In the rows, 128 means zero.
Each path below is one point turned by a fixed rotation once a step. After each direction that follows a path, write how fast that rotation turns it, in degrees per step (0 if it stays still).
Each turn is a multiple of 5 degrees from 10 to 175, or 0.
Each row of a path follows its step; steps can be skipped.
Path 1:
step 0: [129 133 126 124 120 123 124 123 123 135 134 136 123 123 128 126 119 125
 137 129 138 124 121 117 124 123 131 130 132 122 118 132 130 125 125 133
 128 116 136 128 130 131 129]
step 1: [124 134 131 119 119 133 119 134 126 131 125 132 128 120 127 134 124 123
 136 121 124 124 129 133 128 127 127 129 133 126 120 116 121 136 131 131
 126 126 138 125 128 132 138]
step 2: [128 136 130 125 120 127 119 132 128 131 130 135 131 120 124 131 125 118
 126 130 126 117 127 129 138 120 130 128 135 121 135 128 118 116 127 122
 132 126 128 136 133 124 129]
step 3: [139 128 120 125 124 129 131 132 125 119 131 133 120 123 126 129 129 127
 132 131 134 122 125 118 133 121 129 125 135 116 126 129 121 127 124 137
 124 123 135 126 132 131 139]
step 4: [124 140 124 123 118 130 124 129 126 123 124 136 127 124 124 136 127 130
 143 133 133 126 121 135 123 128 124 127 125 129 125 129 125 126 129 126
 132 124 129 128 134 128 145]
step 5: [120 129 129 132 120 135 126 133 124 132 136 137 130 129 121 130 121 133
 131 124 129 115 133 127 127 122 133 122 137 127 125 128 119 120 131 123
 123 130 132 136 129 128 136]
step 6: [125 125 126 126 118 130 134 132 123 127 122 135 124 126 126 122 125 120
 133 129 127 120 120 122 141 125 132 128 129 121 124 132 118 128 117 124
 130 131 125 122 124 133 139]
step 8: [114 132 124 134 125 128 132 142 123 133 134 128 124 124 120 129 119 129
 131 131 141 125 129 126 131 131 128 129 134 125 126 132 126 120 129 132
 128 126 124 132 131 121 140]
step 9: [126 121 132 131 122 128 136 129 122 132 125 130 124 125 125 133 121 122
 135 125 132 120 125 128 125 123 123 115 131 118 124 127 125 132 127 122
 124 138 127 118 126 122 140]
Directions:
[127 128 131 130 126 129 126 126 127 127 130 130 128 128 130 129 128 128
 129 128 132 131 131 130 129 130 130 128 127 127 128 128 131 130 129 129
 126 126 127 130 126 128 131]
95
Path 2:
step 0: [126 118 139 125 131 135 122 128 119 123 134 133 126 130 133 130 135 130
 131 125 135 130 130 123 139 127 127 127 132 130 131 136 135 129 140 130
 131 130 134 132 125 121 123]
step 1: [127 124 134 122 129 135 130 122 125 126 127 122 126 132 134 129 136 125
 128 117 128 123 132 125 136 131 122 123 121 123 121 143 129 125 128 129
 139 124 123 134 132 131 131]
step 3: [116 117 127 127 126 141 126 129 123 129 133 133 124 127 137 126 131 124
 128 121 130 128 128 121 121 131 131 124 124 130 130 140 129 132 132 127
 121 130 139 130 120 131 126]
step 4: [121 123 131 126 130 130 130 125 126 124 135 119 132 128 127 128 132 125
 131 116 124 118 140 128 123 137 122 122 118 128 127 138 125 131 122 121
 122 131 129 128 133 125 131]
step 5: [116 135 136 126 119 129 128 126 123 120 130 126 123 131 124 132 130 128
 133 128 135 123 142 121 127 131 128 129 126 131 134 129 131 135 129 129
 128 131 135 119 127 115 130]
step 6: [116 117 134 116 125 135 124 124 127 126 127 125 128 138 133 127 132 130
 139 129 130 137 134 131 127 130 129 130 126 124 123 134 133 131 134 132
 129 135 136 132 126 122 129]
step 7: [126 127 137 123 129 133 129 122 130 129 132 121 134 128 123 132 134 129
 134 119 120 124 135 120 135 130 124 133 122 125 128 132 132 125 130 129
 132 141 124 139 135 123 126]
step 8: [121 133 130 124 122 133 127 126 124 125 135 133 121 132 129 135 138 127
 122 118 129 130 134 113 131 128 130 136 130 135 132 131 136 133 132 135
 137 129 128 130 128 128 129]
step 9: [114 116 123 122 128 129 131 120 126 127 133 127 124 140 134 127 135 128
 120 118 125 134 125 126 129 128 120 127 122 124 129 136 132 130 129 125
 130 126 129 134 121 127 125]
Directions:
[128 130 128 129 125 125 129 130 124 130 126 129 129 128 130 131 130 128
 128 129 128 126 128 128 127 129 127 131 129 128 133 128 129 129 128 130
 130 128 130 126 131 128 129]
125
[129 127 128 128 129 125 127 128 126 124 128 129 125 128 128 128 130 128
 127 129 129 128 130 131 126 126 124 128 127 129 129 129 128 127 130 127
 125 127 126 126 128 125 127]
70
Path 3:
step 0: [140 134 131 126 126 124 136 128 131 126 132 123 139 131 126 134 136 126
 128 127 128 120 125 135 131 129 136 139 127 127 126 137 135 124 127 133
 127 136 118 121 116 129 127]
step 2: [136 135 121 128 128 122 128 126 123 120 131 130 138 125 128 140 134 133
 137 131 132 125 130 134 125 137 133 127 131 128 119 133 127 131 138 135
 124 135 127 117 137 128 131]
step 3: [138 127 127 135 129 127 126 128 130 120 130 134 138 131 128 134 133 120
 135 125 133 131 114 124 123 142 131 135 124 123 125 140 127 125 127 132
 124 134 121 134 123 126 128]
step 4: [131 133 127 120 128 119 125 128 124 128 127 125 139 127 139 134 131 129
 123 127 131 123 131 131 131 139 129 130 122 129 123 140 132 120 121 129
 117 140 124 123 125 131 119]
step 5: [137 132 132 130 124 123 128 127 118 131 126 127 135 131 128 132 134 129
 137 128 135 125 125 142 127 131 138 135 129 122 126 128 116 129 131 131
 120 136 122 126 120 120 123]
step 6: [136 126 132 129 131 133 128 128 129 121 136 129 134 120 130 138 129 135
 137 135 135 122 126 132 129 134 130 135 132 122 119 136 140 122 135 130
 119 135 127 127 122 128 126]
step 7: [135 133 118 131 130 125 116 139 121 117 129 131 135 130 135 136 139 129
 134 129 128 130 129 132 128 135 125 134 118 122 124 136 126 131 131 128
 125 135 125 130 131 123 124]
step 8: [134 132 129 123 125 123 130 124 132 132 121 133 143 129 132 132 138 132
 133 120 136 121 121 134 130 140 130 124 126 120 124 139 133 129 130 130
 127 138 123 126 126 126 134]
step 9: [129 129 133 128 123 126 133 133 125 123 125 122 128 132 128 137 126 129
 128 130 138 127 125 133 128 140 130 134 121 125 116 139 125 127 127 129
 116 130 118 132 119 126 120]
Directions:
[129 127 126 130 128 129 127 130 129 130 127 127 130 128 129 131 130 129
 129 127 126 130 127 126 127 126 126 129 127 129 133 130 129 127 125 128
 128 129 128 128 129 131 131]
90
[130 129 128 128 124 127 126 125 126 129 128 128 128 131 129 128 131 128
 129 128 128 129 130 128 130 128 130 127 132 129 128 127 126 128 129 126
 130 129 127 127 129 126 133]
130
[130 126 126 125 127 129 126 129 131 125 128 127 127 130 130 128 125 128
 128 131 128 130 133 128 128 128 128 127 127 129 128 129 128 127 126 124
 126 128 128 130 129 128 126]
130
Path 4:
step 0: [127 138 116 121 126 117 132 124 134 141 135 133 124 122 127 126 128 128
 131 120 125 123 134 126 129 129 133 134 120 124 123 122 132 134 135 125
 126 118 122 124 124 132 126]
step 1: [122 127 130 120 131 127 125 126 121 140 133 128 123 122 129 130 131 134
 140 121 127 114 122 124 136 124 133 131 123 131 128 127 130 127 136 131
 124 118 120 124 117 127 126]
step 2: [128 131 129 117 140 131 124 129 132 142 131 124 130 121 134 129 132 126
 133 118 119 125 126 128 130 122 128 128 122 118 138 132 128 121 131 127
 131 123 127 119 124 132 120]
step 3: [122 131 134 128 130 126 125 127 135 142 124 137 121 122 128 129 128 135
 135 119 127 126 130 139 125 124 134 127 127 125 137 135 123 123 133 125
 135 131 116 125 130 127 119]
step 4: [122 126 124 127 122 128 127 128 137 141 128 134 128 121 122 134 133 134
 125 121 131 117 130 130 119 123 130 134 135 116 130 130 132 135 130 126
 135 123 125 116 127 131 125]
step 5: [128 126 133 126 122 126 116 126 135 142 119 124 127 128 120 137 124 139
 132 122 126 118 133 129 132 123 136 133 125 128 135 130 136 131 128 127
 124 120 130 123 125 125 132]
step 6: [125 132 136 118 124 129 124 125 142 143 135 127 131 134 140 130 126 133
 127 122 125 126 128 132 132 121 138 131 125 124 129 126 134 129 121 132
 132 123 135 123 126 128 128]
step 7: [118 126 133 121 130 132 129 122 130 137 128 133 121 131 137 130 129 149
 128 125 118 119 129 136 127 124 130 124 125 128 131 128 126 130 116 125
 130 125 125 129 131 127 128]
step 9: [121 131 129 128 126 121 122 129 135 134 128 121 115 123 134 133 119 141
 122 123 129 126 128 122 123 128 134 133 128 126 136 130 133 133 129 126
 125 124 120 140 121 125 127]
Directions:
[128 128 129 128 130 128 127 127 127 127 130 126 129 127 129 129 126 130
 127 127 129 127 127 128 128 130 125 126 129 125 129 130 129 126 131 128
 128 131 124 130 126 131 125]
55
[123 125 129 128 128 130 130 129 130 129 128 127 127 130 128 125 128 129
 127 127 130 127 127 127 129 127 125 128 128 127 123 128 127 129 130 129
 128 127 126 128 129 126 128]
120
Path 5:
step 0: [126 133 125 121 131 134 121 125 125 131 133 128 127 123 123 135 132 123
 128 127 123 134 126 135 120 133 126 132 128 131 132 121 130 135 124 134
 124 136 136 118 123 118 133]
step 2: [128 125 134 129 130 136 127 133 128 130 138 122 119 129 128 136 140 128
 128 137 130 128 124 131 126 129 138 134 126 126 126 125 123 122 125 132
 137 123 136 122 127 125 136]
step 3: [128 135 127 132 128 132 120 137 125 137 129 128 124 128 128 142 127 120
 128 126 132 127 126 130 126 129 126 134 128 130 126 135 130 141 124 121
 123 126 138 120 129 119 126]
step 4: [127 119 131 121 127 132 127 128 141 120 127 129 119 124 136 135 136 125
 128 134 133 125 129 130 121 121 128 131 128 132 122 125 125 139 123 128
 128 135 126 121 129 122 126]
step 5: [125 126 127 134 132 133 128 131 130 132 118 121 130 132 127 137 132 122
 132 137 128 130 131 130 137 127 132 136 121 134 126 119 123 127 120 127
 131 128 135 122 120 122 133]
step 6: [125 119 128 131 124 127 125 126 127 133 130 132 125 118 133 133 134 119
 124 131 129 129 116 127 123 130 125 139 127 130 127 127 133 130 124 115
 125 126 136 131 124 120 130]
step 7: [130 123 131 123 131 128 123 140 136 126 126 126 129 126 132 134 137 124
 122 132 131 117 132 124 131 123 134 129 124 139 117 133 127 130 129 123
 131 132 136 135 127 129 129]
step 8: [118 130 129 127 130 126 131 130 130 128 127 127 135 123 124 138 136 125
 127 135 120 127 128 130 126 134 132 143 122 128 129 127 119 132 123 131
 129 132 135 126 127 124 116]
step 9: [129 127 130 127 129 126 133 126 137 132 123 129 131 122 130 137 126 123
 131 124 136 131 122 123 128 127 128 128 119 137 127 122 127 135 129 119
 125 128 131 139 128 113 123]
Directions:
[128 127 124 129 127 128 132 128 124 128 128 129 130 128 126 131 127 126
 128 129 127 127 129 131 129 131 129 127 127 127 129 129 127 126 128 130
 130 129 131 126 126 128 128]
130
Path 6:
step 0: [126 124 127 126 134 118 122 135 136 129 133 129 142 125 128 127 126 126
 132 114 130 131 120 128 134 133 133 130 135 122 124 129 137 129 130 128
 125 131 133 132 122 124 130]
step 1: [128 128 133 126 135 130 127 134 133 130 134 126 136 128 138 124 137 126
 120 124 134 129 130 135 126 139 132 120 131 133 132 135 137 135 126 137
 130 126 127 131 123 126 132]
step 2: [132 122 133 127 130 125 123 132 129 124 135 128 132 133 132 121 129 129
 128 130 129 126 134 130 139 132 131 119 127 134 114 130 140 130 126 127
 127 134 136 120 131 121 132]
step 3: [129 132 127 119 130 123 131 129 130 129 134 133 142 127 134 129 132 118
 135 128 122 130 136 125 130 138 126 122 135 130 122 124 127 132 122 127
 124 129 125 128 125 117 132]
step 4: [128 133 128 122 132 116 135 132 127 129 127 129 128 135 124 120 129 121
 122 125 136 130 136 126 128 130 129 127 138 135 126 135 136 128 123 125
 134 128 130 126 117 123 135]
step 5: [132 124 139 119 138 122 122 130 131 124 124 129 131 137 132 124 121 117
 127 122 126 132 128 134 126 132 127 130 133 130 117 122 131 135 123 130
 133 131 132 129 127 130 127]
step 6: [128 136 127 130 141 123 129 127 139 132 130 132 132 125 131 123 125 124
 129 127 133 120 122 128 132 131 129 123 140 128 122 126 136 141 128 128
 124 133 128 132 125 127 131]
step 8: [123 121 128 127 141 118 125 135 125 127 138 127 131 131 124 127 134 123
 132 129 128 136 126 128 140 136 128 126 132 131 119 122 136 127 132 133
 123 129 130 130 127 126 131]
step 9: [131 128 132 124 137 117 129 125 130 131 132 135 139 132 140 122 134 129
 127 130 136 133 129 126 122 138 130 120 130 126 126 128 130 126 127 129
 124 122 131 135 124 125 136]
Directions:
[129 129 130 129 129 130 124 129 130 127 129 132 127 127 126 129 126 128
 130 127 126 130 127 126 130 130 128 128 129 126 126 126 125 127 128 129
 126 128 127 130 126 125 126]
130
Path 7:
step 1: [132 131 138 125 127 126 128 122 115 121 128 137 128 120 125 131 123 124
 130 130 131 126 132 131 121 135 132 131 128 121 125 124 132 130 130 131
 127 131 132 129 135 137 123]
step 2: [128 122 126 131 134 121 129 132 127 129 134 125 114 119 119 132 136 127
 128 132 125 133 125 128 132 134 130 123 126 132 130 133 124 137 133 123
 131 128 132 121 126 129 123]
step 3: [125 119 132 125 124 132 132 133 132 118 128 123 129 131 134 133 124 121
 122 119 127 130 127 123 124 130 128 129 125 124 134 131 131 136 131 132
 130 127 125 132 121 118 120]
step 4: [136 134 129 118 133 131 126 132 123 127 131 130 126 124 135 131 124 128
 129 125 129 123 132 139 120 130 131 127 122 121 123 131 134 131 127 132
 120 125 135 128 132 137 122]
step 5: [130 125 125 135 145 123 125 133 125 129 132 133 127 120 119 133 128 130
 128 128 132 128 120 123 131 125 124 123 127 125 132 127 126 137 134 128
 132 127 127 123 128 133 127]
step 6: [128 115 134 123 125 124 133 128 123 117 130 123 127 132 126 123 130 123
 122 129 131 130 132 122 128 126 125 132 125 120 140 131 126 130 134 127
 124 123 131 137 125 124 126]
step 7: [127 131 124 120 130 125 123 137 130 124 125 129 118 125 131 127 126 127
 125 127 125 125 131 132 120 132 122 131 130 125 125 132 133 126 119 131
 122 130 141 124 130 131 117]
step 8: [122 131 132 129 139 127 127 135 126 123 134 129 126 122 124 125 126 136
 129 116 136 125 121 121 128 127 130 116 128 126 124 124 127 131 135 129
 132 126 127 122 129 126 126]
step 9: [127 119 136 122 126 131 129 130 115 122 130 130 127 129 123 133 133 128
 127 133 136 133 127 134 127 128 120 129 123 122 129 125 125 132 131 126
 125 127 129 141 123 125 130]
Directions:
[126 129 131 130 131 127 127 126 127 126 129 129 129 127 128 129 126 128
 127 128 131 127 127 131 129 127 126 127 124 131 126 127 128 127 130 129
 129 129 128 127 132 131 130]
100
[129 128 132 128 129 128 130 128 128 128 130 129 129 127 127 125 128 127
 128 127 128 127 126 128 131 126 126 131 126 129 128 130 129 128 129 128
 130 127 126 129 126 121 129]
125
Path 8:
step 0: [122 134 130 132 135 120 127 126 129 128 126 129 119 118 132 117 118 135
 116 129 138 126 130 132 127 126 122 136 121 132 124 129 125 134 121 124
 125 135 135 131 128 122 130]
step 1: [129 122 121 126 129 121 136 133 124 136 130 137 128 130 130 139 131 125
 130 126 131 131 136 131 140 124 125 129 124 144 129 123 133 131 118 122
 134 131 132 120 131 132 128]
step 3: [130 133 140 138 124 136 125 126 134 133 122 130 115 123 132 134 127 131
 132 128 116 129 130 135 133 128 138 128 129 119 135 129 126 128 126 123
 138 130 131 130 119 130 126]
step 4: [134 134 131 126 131 136 135 124 122 133 128 119 121 129 126 132 125 142
 127 131 133 134 123 120 126 131 132 120 128 142 139 136 123 124 129 132
 123 133 125 123 127 122 127]
step 5: [121 141 128 123 130 126 130 128 131 123 133 127 133 125 147 133 120 131
 118 126 130 124 125 131 118 126 123 133 123 132 128 124 126 135 123 120
 121 125 129 123 127 128 122]
step 6: [128 127 121 138 117 115 130 135 124 128 128 134 138 128 129 132 140 131
 133 129 132 128 135 133 125 134 133 120 125 136 133 125 130 134 121 121
 127 131 123 129 125 136 128]
step 7: [122 126 130 129 127 127 127 127 134 132 128 123 129 131 135 133 137 131
 139 116 129 126 120 141 129 129 125 133 126 130 126 135 132 123 136 140
 122 133 126 140 124 127 135]
step 8: [131 132 127 128 124 128 121 124 139 127 134 126 123 127 124 135 124 135
 119 125 115 131 143 131 135 129 132 125 127 125 128 140 122 129 124 132
 130 126 135 134 119 124 128]
step 9: [136 133 123 129 135 119 135 133 128 131 128 118 121 126 123 131 123 137
 119 125 138 136 126 131 130 130 129 130 133 127 131 133 126 113 122 123
 123 132 121 121 136 128 130]
Directions:
[127 129 128 127 130 128 129 131 128 125 127 128 124 126 132 127 130 125
 127 125 130 130 125 130 129 126 129 128 128 126 127 128 128 127 129 127
 125 129 127 129 128 126 129]
160
Path 9:
step 0: [126 124 124 127 142 121 127 128 120 130 125 128 142 121 131 131 128 128
 122 131 124 121 132 123 133 133 120 125 136 130 123 134 128 128 136 130
 120 129 124 119 126 125 128]
step 1: [137 123 114 129 138 134 133 132 124 130 133 128 123 122 130 130 120 127
 125 124 133 130 122 131 129 121 121 138 143 130 132 128 130 127 133 134
 123 128 127 132 127 125 131]
step 2: [136 130 135 126 133 121 128 128 124 127 132 131 119 126 132 127 133 124
 130 119 133 121 123 126 114 127 128 130 131 121 130 130 133 119 135 129
 129 122 119 141 127 126 129]
step 3: [127 130 135 125 131 119 141 118 125 130 125 125 132 127 137 139 136 127
 141 129 130 136 136 131 124 130 127 131 130 130 126 134 126 121 130 124
 126 132 122 132 128 126 124]
step 5: [128 131 126 115 123 114 124 131 142 128 129 130 124 124 122 128 124 131
 130 124 131 128 122 123 126 135 124 127 131 132 132 123 132 123 123 136
 123 123 122 125 118 129 132]
step 6: [122 122 131 125 135 119 122 132 131 123 130 126 136 130 127 138 132 136
 126 126 120 129 130 122 123 130 129 131 133 139 133 136 129 132 135 133
 135 130 121 123 125 120 134]
step 7: [131 114 127 131 134 126 129 128 127 128 131 119 130 131 122 131 126 132
 117 129 129 128 133 136 124 124 125 132 137 136 121 126 129 135 127 134
 127 133 130 142 121 125 121]
step 8: [136 132 133 123 128 124 131 133 120 128 133 124 123 140 126 120 124 127
 131 115 130 124 130 124 119 121 129 131 134 129 132 125 134 125 120 125
 129 132 133 135 117 131 125]
step 9: [132 131 138 120 133 119 131 131 116 123 121 127 138 129 125 125 131 127
 137 125 126 131 136 122 131 133 121 120 121 130 131 139 133 129 131 123
 124 126 126 132 124 129 124]
Directions:
[128 129 127 128 129 128 127 128 121 127 128 127 126 128 129 128 125 124
 129 129 130 127 128 126 131 127 127 127 130 129 128 129 128 128 130 126
 129 128 127 131 128 129 129]
45
[127 128 130 128 131 127 127 124 127 127 123 126 130 127 128 129 131 129
 130 130 126 129 130 128 129 126 127 127 129 128 129 128 127 128 131 130
 129 127 131 127 128 128 129]
115
